Each row is where one point has got to under a steady rotation. How many steps took it there?
The counts run from 0 to 406.
[-22  24   9 -43 -11  27  21 -42 -44  11  -3  12 -60 -19 -17   8   5  -8
  56  -7  30   3  11  42 -16 -38  13  17 -17 -56  12   3 -20 -38 -11  -9
   7 -13 -11  -5  38  -8  34  -1  48  -5   8  21   2 -51  38 -14 -25  -8
 -33  12   5  25 -37  11  11  65 -34  -2 -25  40 -24 -21  -7  37 -16] => 20
[-49  17  32 -55  10  -5   6 -21  -9  28  10 -10 -12  12 -12 -14 -16 -16
  24  -4  54  27 -19  -1 -12  -9  61 -10  -7 -53  -1   8 -38 -51  16 -34
 -17  12 -15  15  40  -3  15  20  57   4 -14  75  11 -44 -25  -8 -42 -16
 -11  23 -19  35  -3  20 -22  -3 -45  22  25  17   5  16  -3  25 -16] => 406
[-33   5 -17 -18  -1 -15 -13 -27 -25  43 -36  20 -62   4 -19 -22  -7 -52
  39  60  65  10  -2  25 -22 -10  12  23 -11 -27   9  16 -11 -25 -30 -33
  -4  12   0  34  36 -30  15  15  56  -2 -18  43 -14 -48   0 -29 -37 -16
 -13  21 -29  35 -18   7 -13  19 -47  -4  27  -2  36  10   9  16   8] => 258
[-47  25 -31 -18  15  -5 -26 -40  53  55 -10 -15 -28   3 -27  11 -32 -15
  12  16  27  16   7  17 -40   6  43  13   4 -12  -4  16 -25 -58  -3 -34
  -1 -14   9   3  41  24  28   7  24  20   9  30   4 -70 -36  -6 -75  11
 -28  11 -11  37 -27 -23 -18   2 -45 -20  47   6  13 -13  -1  -4  14] => 75
[-29  46 -25 -63  23 -13  -3 -47 -18  23  -8  -4 -44  -6 -32  12 -16 -19
  20   0  13  12 -10   8 -27   3  35  30   1 -52 -14  -2 -49 -34 -14 -13
  23 -32 -11 -13  43  29  53  26  29  29 -37  43  22 -29 -46 -16 -52  -4
 -30  13  34  22 -30 -19 -16  11  -7 -11  41  14   4 -31 -25   2  -8] => 375
[-23  56  -8 -23  13   7   9 -13 -11  33  -7 -42 -48  12  -1 -13 -25 -27
  45   6  55 -14   4  30 -10 -13  24   8  15 -33 -15   7 -37 -16 -15 -25
 -18 -16   4  -2  68   2  59   3  33  36  12  21  -7 -74  33  31 -39   4
   5  12  22   5 -16 -28  -6  27 -40 -31  27   0  26 -36  -9  11 -27] => 270
[-10  52   5 -43  16  32  33 -17 -12  16  -2  11 -37   1   5  24   1 -14
   6   5  29  19  16 -13  -8 -46  58  -4 -24 -44 -43  10 -47 -50  -3 -24
 -25 -12   0 -21  82 -18   1  14  31  14   5  57  48 -60 -33  40 -20  14
 -23   0  -1   9 -16  15 -45   1 -28 -12   5  -1 -11  -8  -6   6   1] => 312
[-24  24   4 -27  23   6  11  -7   1  45 -28  14 -25 -10  37   0 -30 -17
  58 -12  27  46  18  16 -34 -32  30  10  50 -40 -19  -8 -18 -43 -35 -28
 -24   3 -16  11  22 -21  54  -3   8  13   4  39   6 -54 -19   3 -44  -7
 -69 -15 -12  13 -39  -7   3  20 -59 -24   7 -14   3   1 -18  38  17] => 59
[-44  36 -28 -46  13  25  16 -47 -11  14  12   1 -65  -8 -31  27 -10 -11
  42 -18  26 -17  -9  34  24 -26  29  25  -6 -63  -6 -33 -37 -62  -1  -8
  -7 -15   8  -1  51  13  33  -2  50  14   8  23  -1 -59  27  17 -29  13
  -3  -1  38 -12 -20   3 -11  41 -25  -9  10  36 -16  -5 -11  -6 -31] => 115
[ -5  57 -14 -27   7  20  13 -38  -9  40  12  -4 -45   0 -46  37 -19 -30
   4  20  39   3   6   9 -27 -38  63  40 -33 -19 -42   9 -41 -42 -22 -18
  21 -18  30 -29  41 -10  11  -8  40  26  11  17  37 -62   0   3 -32  -8
  -8   1 -11  11 -53  14  -8  20  -5 -13  17  36   1  14  23  21 -16] => 331
[-28  34 -32  -6  -9  11  34 -28  -1  21  -3  13 -51  -2 -21  41 -17 -46
  27  23  25   1   9  17 -32 -51  38  39  -6 -29 -37 -14 -12 -39  -7 -32
 -32  18  36  26  44 -26  38  -4  23   1  25  -5  25 -74  19  12 -31   7
 -48  -7 -22  38 -30  20 -15  47 -34  17 -36  13  16  10  -1  13  14] => 328
[-40   5  -6 -29  21 -11   9 -37  14  19 -37  16 -38  12 -11  32 -37 -29
  24  21  33  20   9  23 -23 -49  20  42   0 -56 -17  -1 -27 -54 -32 -41
 -30  -6 -12  15   3   2  30  21  52  -5  12  23  22 -40  -5 -12 -34  -4
 -40 -15   0  23 -72 -42 -12  49 -30  17 -20 -22  -4  33 -22  20  -5] => 214
[ -8  46 -26 -20  16  21  18 -28   8  39 -12  38 -72   0 -31  15 -10 -11
  23  22  16  24   5  11   1  -8  24  23   0 -47 -28 -38 -46 -73  14  -7
 -34 -19  13  -2  56   6  -1   2  25  35  -9  43  11 -49 -47  18 -40   8
 -28  10 -10  -9 -41  -6 -21  20 -37   3  14  34 -12 -17 -12   5  -4] => 224
[-26  23  37 -51  12  10 -12 -43 -25  19 -27  -6 -22  -1 -19   3  -4 -47
  20  20  45   0  19   7 -46 -43  55  13 -31  -9   8  72 -17 -23 -31 -26
  11  -9   0 -22  27   6  32   1  56  -8  22  41   7 -55  14 -24 -53 -16
 -26  12 -20  38 -34  14  -4  12 -39  -9  15   7 -16  -7  20  12  -4] => 171
[-25  22  12 -38   9 -12   9 -34 -28  18 -27 -24 -28  15  -4  13 -30 -52
  19  42  52  -1  -4  50 -20 -46  14  27   7 -40 -26  -9 -30 -10 -47 -23
  -8   6  -7  12   7   3  79  18  42   4   4  43   6 -34  12 -16 -35 -24
 -24   9  27  15 -56  -5  11  31 -21   3   6  -2  21  26 -15  36  14] => 366
[-35   2  23 -14   5   3   5 -24 -33  30 -12   4 -45  28   2 -11 -28 -27
  36  12  54   9   9  30  -2  -9  17  -1 -15 -53  -9 -10 -13 -50  -8   8
 -28  -3   3  13  40  10  58   1  50   0   9  50  -6 -82   8 -32 -48  -7
   8   6  -9  14 -17  -4   9  21 -26 -30  26  24   5 -19  23  16  19] => 255
[  6  50   3 -23   8  25  -6 -32  15  31 -23  20 -36  13   7  10 -19 -58
  -5  30  27  -4  12  -4 -13 -18  46  21  15 -35 -43  -3 -32 -44  10 -18
 -35  -6   6   1  69 -14  44  15  22  35  13  55  17 -51 -35  22 -55   8
 -28  21  -3   5   0  22 -48  -7 -51   2  25  29   8  -6  23  18  16] => 72
[-55   1   0 -58  31 -26   0 -53 -37   8 -23   6 -42  -4  -8   1 -19 -15
  56  -8  50  16   5  24 -35 -25  16  14 -10 -63  19  23 -18 -21 -44 -35
  -9   3 -31   1  21   1  52  19  42 -29   4  18  21 -47   3 -21 -42   5
 -30 -21  16  16 -13 -33 -14  30 -22 -24   1 -51  -3  -3  -6  -1   2] => 279
[-26  37 -28 -17  20   3  13 -18 -10   8 -22  13 -71  -1   8  -1 -15 -17
  25  16  19   7   8  15 -23   2  22   6  37 -47 -10 -35 -27 -49 -13 -21
 -23   6 -31  21  74 -15  39  20   9  16  -5  51  11 -32 -23  33 -43  18
 -40  24  41  12 -14   6 -34  29 -57  -5  15  -9   3 -27 -46  11  29] => 378
[-59  18  15 -27   3   9   0 -32  18  29 -11 -35 -15  22 -10  22 -55 -27
  11  -4  49   6  -3  40 -34 -16  51   1   9 -39  -1   2   7 -40 -24 -34
 -12  18   3  20  24  14  51   9  33   6  44  46  -4 -71   1  -9 -69  -8
 -20  18  -5  27 -30   9   6  26 -47   9  13  12  12  22  10  19  11] => 81
[-27  -2  16 -62  11  -4 -12 -22   9  11 -16 -15  -8   6  16   8 -20 -40
  16   5  44  10  -3  19 -36 -40  36  -8  27 -48  -6   7 -14 -41 -13 -40
 -11   9  -8  27  50   6  75  30  38   9  17  63 -11 -38  -3 -14 -56  -9
 -49  22  -2  28 -11  12 -10  18 -61  17  23  -3   3   6 -26  20  23] => 386
[-46  15   1 -42 -17   4 -10 -27 -23  16   2 -36 -28 -12  -6  15   4 -27
  25  32  77  17 -17  35 -48 -35  21 -10  -5 -25   9  29 -13 -25 -14 -36
  24 -12   0   6  33 -10  34  17  46  -9  10  47  19 -49  15 -17 -27 -13
 -26   8 -19  49 -45  21 -12  56 -24   6   7  -4   9  14 -26  36  10] => 17
[-17  50 -15 -62  19  15   4 -30 -15  28  23 -31 -25 -19  -3  42 -18 -26
  35 -21  -3   3   0  28 -36 -26  45   9  31 -39 -33  -6 -34 -34 -10  -4
   5  -1  21 -22  61  11  69   3   1  40   9  43  16 -48 -19  10 -44   5
 -58  18  23  15 -32   7   3  13 -33 -22  26  33  -7 -14 -24   7   9] => 51
[ -6  18  15 -18  -5  15  29   3   8  16 -12  -9 -34  11  14   6 -19 -59
  11  30  59   4   9  15  -8 -34  40 -14  19 -24 -21 -20 -29 -63  -1 -20
 -30  16   1  33  49 -14   7  17  47  21  14  74  -9 -61  -3   0 -21  -1
 -29  12 -18  15 -50  39 -15  23 -66  19  22  26  -4  13 -23  35  19] => 232
[ -9  52 -12 -15  14  33 -19 -18  22  26  -9 -31 -27   5   4  36 -29 -25
  -8  17  39   0   7  38 -17 -38  40   7  11 -17 -29   6 -39 -35 -18 -38
   2 -27 -21 -19  46  16  36   8  40  19  57  58  15 -43  20  29 -32  -7
 -34  -5  21  -8 -59 -27  -8  45 -25  -2  17   3   2   6 -28  18 -10] => 206
[-48  46  -9 -31  42 -14  -4 -18  -2  36   8 -33 -40 -26 -17  19 -36 -21
  34  -4  13  19   4  11 -54 -29  47  29  21 -29  -9  10 -44 -37 -14 -39
  -5 -14 -22 -16  17   9  25   5  18  24 -18  36 -14 -39   7  -4 -43   4
 -53   8  15  41 -47 -27  -4  19 -63  -3  35  -5  -2  -3 -41  30 -10] => 55
[-34  17  21 -54   9 -16 -14 -17 -25  40   4   3  -5  25  25   7  -9 -26
  38  47  48  33  -8  31 -29 -51  24 -13  31 -44 -17  12 -45 -41 -13  -1
 -14 -20  12   1  30   9  46  22  51  -4  -7  63  33 -50 -16 -21 -18   0
 -31   6  -4  39 -24   6  -2  -3 -23 -25  19  -4  12   7 -12  10  32] => 37
[ -5  37 -28 -24  -1  14 -17 -17 -18  43 -14  17 -48  15  16  13   3 -35
  13  40  57  11   2  40  -3 -35  38 -17  48 -21 -18  -6 -47 -42 -26   3
   6 -35  30  -2  56  -4  42   1  34  28  10  47  19 -59  11  25 -30  20
 -26  -4  13  27 -34  37 -21  14 -38 -50  35  23   3   5   3  11  31] => 357
[-19  38 -17 -35   9 -14  11 -37   9  14   4  -7 -23  21 -39  45 -35 -44
  -5  34  27   2  10  10 -16 -29  37  35 -34 -46 -54  -5 -41 -45  -7 -27
  -9  -7  13   5  41  16  39  26  52  30  -1  38  31 -51 -30  -8 -22 -11
  -7   3   5  14 -58 -19 -20  22   9  21  10  16  14   5 -17   8   6] => 221
[-27  55  -2 -27   7  23  -5 -33  -7  11   6 -18 -39  30   5  26 -41  -8
   6 -14  52   4   5  10  -7  14  41 -16 -11 -68 -17 -11 -20 -40 -19 -31
  14 -32 -15  -5  63   4  48  28  19  13  41  50  36 -68 -19  15 -48   3
  21 -18  16 -11 -19 -18 -34  23  -8 -28  34   6   0 -10  -5  27   4] => 96
[-24  19 -29 -30  -4  -4  -6  -7  29  36  14  -8 -26  11 -11  32 -14 -25
   5  45  51  25 -10  12 -25 -12  32 -18  20 -21 -29 -21 -40 -48   4 -38
  -5   1  23  22  62  -2  19  23  30  32  -1  53  24 -60 -42  13 -27   5
 -33  15 -16  23 -43  20 -28  12 -33  13  42   6  24   8 -50   8  27] => 227
[-21  29 -33 -57   3  -8 -11 -41 -22  31 -10  -3 -45 -29 -32  27   7  -8
  52  -5  32  25  -2  21 -28 -41  33  24 -18 -38  -9  17 -45 -22 -16 -18
  36 -38  19 -17  39   8  40  12  33  -1 -30 -14  33 -51  18  -9 -30   5
 -26 -17   0  35 -42  -5  -6  56 -12 -26   2   4 -11 -18 -17  12 -35] => 25
[-36  49  33 -32 -11   0   6   1 -23  24   8 -19 -35   8   0   7 -22 -27
  33  22  58  37  -2  22 -25 -30  23 -14  34 -46 -16   5 -37 -29  16 -34
 -12 -35  -6   6  12 -22  26  16  31  13 -19  56  14 -55  -4 -14 -24   0
 -23  -5 -13  58 -29   0 -25  17 -40   5   4  28  15  15  -7  73 -17] => 341
[-28  32 -20 -37 -15   2   3 -38 -43  -9 -15  37 -65  -1 -20  36 -14 -43
  32  28  30  21  -2  20 -29 -31   7   7  11 -54  16   6 -22 -32  -3 -25
 -19 -17  10  21  25 -36  23  28  35   0 -16  13  14 -44 -15 -10 -36  17
 -40  -5   5  65 -28  16 -45  43 -33  -1 -17  29 -12  -6  -6  35  17] => 348
[-19  77 -20   0  -7  12  22  -8  11  45   3   0 -63  -9 -29  17 -11  -8
  42  23  39  20   5  16 -12 -27  28   9  26 -28 -28 -10 -44 -47  20 -23
 -25 -23  23  -2  32 -24  15 -23  24  26  -9  12   6 -76   4  27 -37  13
 -22  -2 -10  45 -28  -2 -18  25 -51 -23  -7  24  14  -5  -7  30 -22] => 334
[-30  20   2 -50   6  -9  19 -38 -43   2  -5  19 -45  -7  -1  35  -7 -45
  40  37  19   4   3  26 -47 -44  24  24  18 -46  -5   2 -13 -34 -12   7
 -32  21   4  18  35 -19  53  26  36 -10   2  36  20 -26  -8 -14 -30   5
 -65  19  11  39 -27  29 -15  15 -24   2 -24  19   4  10 -21  -7  36] => 43
[-31  24  26 -60  14 -11  -1  -6 -24  23 -30   0 -23  17  25 -31  -8 -40
  34  28  82   7   9   9  -3 -42  17 -25  31 -39  -6  15 -33  -2 -28 -39
 -21   0  -6  22  43 -26  62  16  46  -5  -7  63   2 -42   9   3 -25  -1
 -20  -7  -4  22  16  -2 -22  10 -46 -15   1 -38  28   7  -3  23  -3] => 277
[ -9  38 -36   7  13   9  -5 -11  -5  33 -28  14 -68   7  16   9 -16 -36
  26  39  50  -2   2  51 -13 -28  23   4  36 -23 -13 -19 -28 -44 -52  -3
 -13 -20  10  -2  44 -15  37 -10  31  12  34  34  12 -67  22  27 -32  13
 -28  -3  20   6 -52  -9 -12  39 -43 -46  24 -12  -1   5  -9  11  32] => 358
[  3  63  -5 -27  11  15   8 -30 -55  19  -2   4 -66 -22   6  22   9 -39
  23  28  20   0   0   4  -3 -59  51  33 -14 -39 -45   7 -48 -19 -17  -5
   1 -31   4 -23  53 -25  46  15  39   4   0  33  32 -29  25  33 -20  -1
 -20  -3  24   5 -36  28 -32  38 -25 -12   1  21  -9  -9 -21  22 -15] => 27
[-45  27  -3 -39  17   9  15 -32   2  34  14 -17  -6   1  15  17 -28  -2
   7 -29  36  18 -21   1 -24 -10  69   5  -3 -62 -42 -27 -28 -57  -3 -32
   5   0  -5  -1  55   4  61  20   8   3  18  58  39 -54 -16  14 -50 -11
  -6   2  18  -6  -6   9 -13  -1 -31 -18  42  -9  17   0 -10  19  13] => 401
